The rows of T fall into a few groups, which share some directions, and each row is roughly a mix of its group's hidden directions.
T:
[[-18 -55 -22  26 -25 -23   8  11   2  20 -12 -25  30]
 [  2 -25   3  49  21  -3 -13  29   4   4 -36  31  31]
 [ -1   3  30   0  -4 -36  10 -25  24  22  39 -37  31]
 [-20  16  35  28  10   9  14  16   3 -51 -39   7 -18]
 [-57 -11   3  -5 -15  35  -5   5  -8 -16  35  34  14]
 [ 12  -5  21  35   8   4   4  15   8 -27 -10  65  20]
 [  9 -20 -11 -45 -26 -17 -32 -30   8   9  28  18 -32]
 [ -4 -18 -17 -36   7  -3  44 -15  12 -11   4 -58   2]
 [-20   7  47 -28   7  -6  30 -43   9 -27 -22  17   3]
 [-10 -49  -2  32   1   3  -8  25   7 -18 -35  30  34]
 [  1 -34 -44 -32   0 -18 -25 -19   9  37  22 -17 -12]
 [ 14  31  -3 -32  -5  39  19  -3 -25  13  29   3 -44]
 [-34 -17   1   7 -28 -40  34 -10 -11  24   5 -35  27]
 [-28  27 -32 -34  17 -31  33 -24   8  23  18   5  14]
 [-37 -25 -18 -13 -48  26  -3  41 -16   6 -13   2 -11]
 [ -4 -15 -47   0  10  33 -24  22 -12 -18 -42  19 -23]
 [ -3  -2 -49  -8  17 -11 -38   5  14  -5  30 -48   3]
 [ -7 -21  31  -6   4 -20  24 -22   3 -30  36  42  28]
 [ -6  18   1 -46   7  -6  -7 -37  -1  16   6 -59 -11]
 [ -7 -56 -16  39  -7   5  18  22  10 -25 -19   1  30]
 [-16  23 -30  26  -8  29  14  50  -1 -26 -33   8   3]
 [ 59   2  -4   5  22 -28  17 -19  13   4 -27  26 -28]
 [-41  54  31  11  -2  19  28   5 -17 -21  11  -4   8]
 [  5 -38 -21  14  -2  33   7  31   5 -55 -12  20   0]
 [ -2 -42  -6  -4  -2 -22   7 -34  20 -47  -2  12  39]
 [ 26  28  -1 -20   1  33 -15  -3  -6  14  45  18 -45]
 [-22  25  45  -6 -49  39   3  -7  -7   9  14  16   2]
 [  9  19  20  39  24  32  17  35  -7 -34 -17  27   5]
 [ 12  16  -5  -4  -7  46  39   0 -19  10  41  35 -17]
 [ -5  11  -1 -41   3 -52  -4 -43   1  22  19 -21  -8]
 [  2  19  29  -5 -21  -5 -44 -27 -21  41  23 -29  -3]
 [ 54   8   2  40  36  -4  -1  23   3  20 -31  -1   1]
 [ 24 -31 -52 -22   2 -16  -3  26   1 -29  21 -29   5]
 [-10 -24  11 -16  14 -55 -15 -30   7  36   0  11  31]
 [-13 -39  15 -12   0   4  50  -9  11 -27  10  46   9]
 [-23  42  44   4   2 -22  27 -30   9  13  30 -11  13]
 [ 25 -37 -57  -8   7   1  -5  31   6 -28  20 -14   6]
 [-13  22 -17 -40  -5 -41  -2 -18  -5  36  16 -41  -5]
 [ -8  24  23  13   6  47   8  22 -11 -36  16  43 -11]
 [ 19 -46  19  11   1 -21  -8  -3  28 -47 -13  -7  34]
 [ -9 -46 -35  -2 -17   5   3  21  10   9 -27 -43  32]
 [-28  37   9  23   2  -4 -16 -30  -4  28  45  16  26]
 [ 40 -46 -32  14  26  -6  12  18  10 -24 -22 -14  16]
 [-27 -30 -36 -17  11  -3  24 -12  -1  -8  31 -37  37]
 [  2 -14 -14  38  11  54  10  23   8 -26  -6  39  -7]
 [-18 -52 -38  19 -14 -12  -3   8   7  14  -7 -42  23]
 [ 44  11  49  -4   3 -37 -24 -19   2   2 -29  -4 -10]
 [ 38  -7  15  -1   1 -11 -15  13  15  17 -62  13 -31]
 [ 13 -29 -40 -12  10   4   7  35   7 -48 -13 -30 -16]
 [ 21  -6   6  33   4  20  -5  43   7 -24 -15  52 -17]
 [-18  27 -10  25   9  26  19  32   7 -47  12  37  -9]
 [  9  -3  36  25   2  17  10   6  -9 -31  -3  65   1]
 [-26  38  -1 -14 -14 -37  -8 -29  -5  38  12 -36 -11]
 [-36  -8 -21  -4   3   8  -9  17  14  -2  36 -56  30]
 [ -4  26 -27 -44  13 -23  -5 -35  -1  24  38  -8  20]
 [-43 -18  -6 -41 -39  23   6 -16  -1 -24  32   1  -4]
 [ -3 -56 -16   5  -9  23  20  21   9 -38 -24  -2  29]
 [ 29 -14  50  16 -25  22 -15  19 -23 -26 -25   6 -22]
 [-11  35  50  -5 -23 -15  22 -20  -2  27 -22 -26  19]
 [ 21 -12  -2  44  34  11   2  38   1 -23 -33  28   9]
 [ 22  10  10  42   9  23 -21  -2 -11 -26   9  58  -9]
 [ -5 -34 -22   6  13  23   9  31   4 -57 -22  22  -7]
 [ 10 -61 -19  15   5   7 -10  -4   5  19  31 -17  40]
 [ 16   0  43  10   6  20   8   4 -16  12  19  57 -33]
 [ -9 -54 -21  13   1 -11  12  16  11 -21 -42 -14  34]
 [  3  38  -2  11   7  22   5  19 -15  -9  15  65 -23]
 [-24   7  -9 -39 -26 -14   5 -33   0  30  24 -46   0]
 [-17   7  62  32  -6  27  11 -20  -4 -10 -29  16   4]
 [ -6  -9 -47  34  -1  36 -20  -9 -10   2 -28 -15  37]
 [-54   0 -14 -29 -38  25  -7 -11  -4  17  34 -13  -9]
 [ 25  42  36  14  11  11 -25  -5 -25  41 -14   2 -22]
 [ -8  27  11  45  19 -28  -1  18  -2  18 -52 -14   9]
 [  8  27  26  26  -6  23 -21  29  -1 -36 -39  23 -23]
 [ 42 -41 -18 -12  -8  17   2  36  13   6 -11 -27 -35]
 [ 20   7  54  12 -14   6 -24 -15 -22   2 -14  48  16]
 [ -6   1  25 -14  12 -45  26  -7   5  -4  49  -2  41]
 [ -8 -48 -30 -21 -15 -23  18   9  28 -25 -19 -29  18]
 [  0 -54  -5   6  -2 -14  20 -15   9 -28  17  25  47]
 [ 15   8 -35  22  -4  24 -35  25  -4  24 -33 -39 -11]
 [ 42   4  -5   2  33 -31  -8  -7  39 -26  20 -13 -32]
 [ 11 -22 -10  14  21  -6  32  24  24 -55   0  25  25]
 [-20  19 -26  23  -6  31  16  48   6 -35 -31   9  -1]
 [ -6 -52  -8  36 -10 -15 -16  15   9  -4 -34  15  39]
 [-18 -42 -43   8  -4  40  -2  33   4 -32  -3   5  -3]
 [  2 -44  14  25 -22  43 -24   9 -22  17 -27  15  17]
 [-15 -52 -11   0   7 -17  19   9  12 -21 -43 -13  36]
 [ 11 -15 -25   9  25  47  -9  17   7 -49 -22  21 -10]
 [  0 -34 -50  12  -5  22  -1  30  -6  12 -30  38  -8]
 [-11  21  18 -11   0 -29  48   9   5 -42  -7  40   9]
 [ 36  38  25  -7  16 -38  -7 -12 -12  45   4 -14 -11]
 [ 14  42   2 -11   6 -25 -19 -14 -20  56  11 -30  -7]
 [ 11  20 -10 -23   8  11 -10 -35 -25 -15  50  22  35]
 [ -4  50  24  34  10  25   6  33 -12 -22 -17  28   0]
 [ -4 -12   5   1  17   8  10  18   0 -69 -12  43 -10]
 [  4  -2  -6  20  16  17  40  27  14 -42  -3  50   1]
 [-17 -23  24 -12   6 -11  33 -22  12 -38  29  40  20]
 [-18 -28 -29 -16  -4 -28  29 -20  19 -39   6   0  41]
 [ 14  42  53   6 -12   6 -22 -10 -17  23  16  29 -18]
 [  2  55  -5   8  23  -6  28   9  15 -44 -13  25 -19]
 [  1 -32  -1   5 -28  10 -35 -17 -15  59 -15 -18   6]
 [ 57 -24  -7  15  39  -4  -2  19   9 -19 -24  27  -3]
 [-20  18   6 -34  -2 -56   0  -8 -14 -18 -22 -41  -2]
 [-26 -42  -4  10 -10  23  17  22  11 -45  22  30  18]
 [ 27 -42 -30   9   1   0  36  24  21  -7 -44   7   2]
 [-20  26  -4 -27 -14   8  10 -25 -13 -26  63  -9  -8]
 [-13 -53   8  25 -12   2 -10  12   7  -8 -24  31  46]
 [ -5  39  55  16 -16   0 -22 -19 -21  25  12  24  -3]
 [ 26  28  34  16  -3  22 -22   1  -9   3  28  54 -13]
 [ -9 -29 -28 -24  14 -20  56   5  25 -14 -26 -13  10]
 [  8 -39  10  29 -13   8  -2  23   7 -39 -38  31  21]
 [ 15 -34  24  18  -1   4  10   4  -2 -45 -31  36  33]
 [ 31  48  -1   9  46 -15  14  -6  28 -14  -8 -12 -27]
 [-47  18 -36 -16 -18   4   8  39   1  -1   4 -41   9]
 [ 16   3  -7 -20   0 -26 -26 -15   5  39 -13 -62  -5]
 [-11 -15 -33  10  -9  11 -19  26 -24   4 -52  37 -19]
 [ 21  24  28 -11  -8  16 -10 -16  -3  68  25   0   0]
 [ 45  40  25  16  24 -23 -28 -29  -8  18  -6  -2  -8]
 [ 24  -7  51 -16  12  -6   5 -13   8   8  24  28 -50]
 [ -9  -6 -19 -34 -10 -26  -4 -35  -9  38  20 -42  22]
 [ -4  56  -2 -17  24 -10   8 -11  -8  34  16 -32 -29]
 [  7  43 -24 -17  16 -11  -8  -3  10  28  -9 -51 -32]
 [-20   1  26  14 -18  31  -6  11 -18 -30  12  60 -13]
 [-22 -61  -4 -13 -24  -5  -3 -10  -1 -12  42  14  25]
 [-32  27  28  -5   0 -36  50  -1  -8 -29 -23   8   1]
 [-66 -11 -30 -11 -19 -13  -7 -11  -4  13  20 -28  14]
 [ 14   8  -6 -53   3 -10   5 -13  -6 -13  10 -61 -18]
 [-13 -42  -8  10  13  21   7  31   6 -46 -27  33  10]
 [-20 -17 -42 -29  10 -16   4 -35 -10 -15   4 -24  45]
 [  6  14  13  46   8  57 -32  18 -16   8 -14  10  -1]
 [  1  25  28  10 -18  11 -25  28 -25  -3 -26   1 -56]
 [ 18  33  54  10   9   9 -31 -17 -22  20   9  20 -24]
 [  4   1 -17 -28 -10 -54  29  15  -1  -4  33 -37   3]
 [ -6 -22 -13  -6  -3  -1  -2 -26  -6  20  62 -10  45]
 [-26  14 -31  22  15  29  20  46  20 -29  12 -19  13]
 [-28 -36 -12 -20 -28  36   5   9   2 -50  13  20  -1]
 [  4 -25  25 -36   3 -32 -12 -40  11  13  42 -18  -9]]

One row of each group comes first, with its name. Which group is each row after those in?
[ 28 -14  53  -3  -6 -36 -24 -24   8 -31 -17  13   7] => S
[  0  21   2  11  38  -5  17   2  29 -52  17  34  23] => L
[-16  -8 -12   3   8  18  16 -12 -12   1  64 -11  47] => U

[  5   8 -35 -41  17  19  -6  11 -11 -31 -28 -21 -41] => L
[ 41 -13 -28 -10   1  14  11  15   9  28  30  52   2] => L
[  2 -37 -15  21 -10  58 -26 -10  -7   2 -18  25 -24] => S
[ 33  11  50 -17  -7  29  11 -27   3  17  33 -21 -12] => L
[-28   0  13  24 -11  46 -21  45 -14  -7  34  12  -1] => S
[ -8 -20 -11 -31 -15   4   9 -32  -2   9  60 -18  29] => U
[ 24 -12   9  45  36 -19  -2  17   3  22 -33   9  37] => U
[ -1   1  28 -23 -12 -37  -5 -47  -3  21  37   7  29] => U
[ -7  36  14 -40 -17  17   5 -26  -5  28  43 -14 -23] => U
[ -2 -52 -11   5   1 -26   6  13  17 -27 -43 -25  25] => L
[ 38   3  24 -29   7 -26 -23 -25   5  -2  15  45 -27] => U
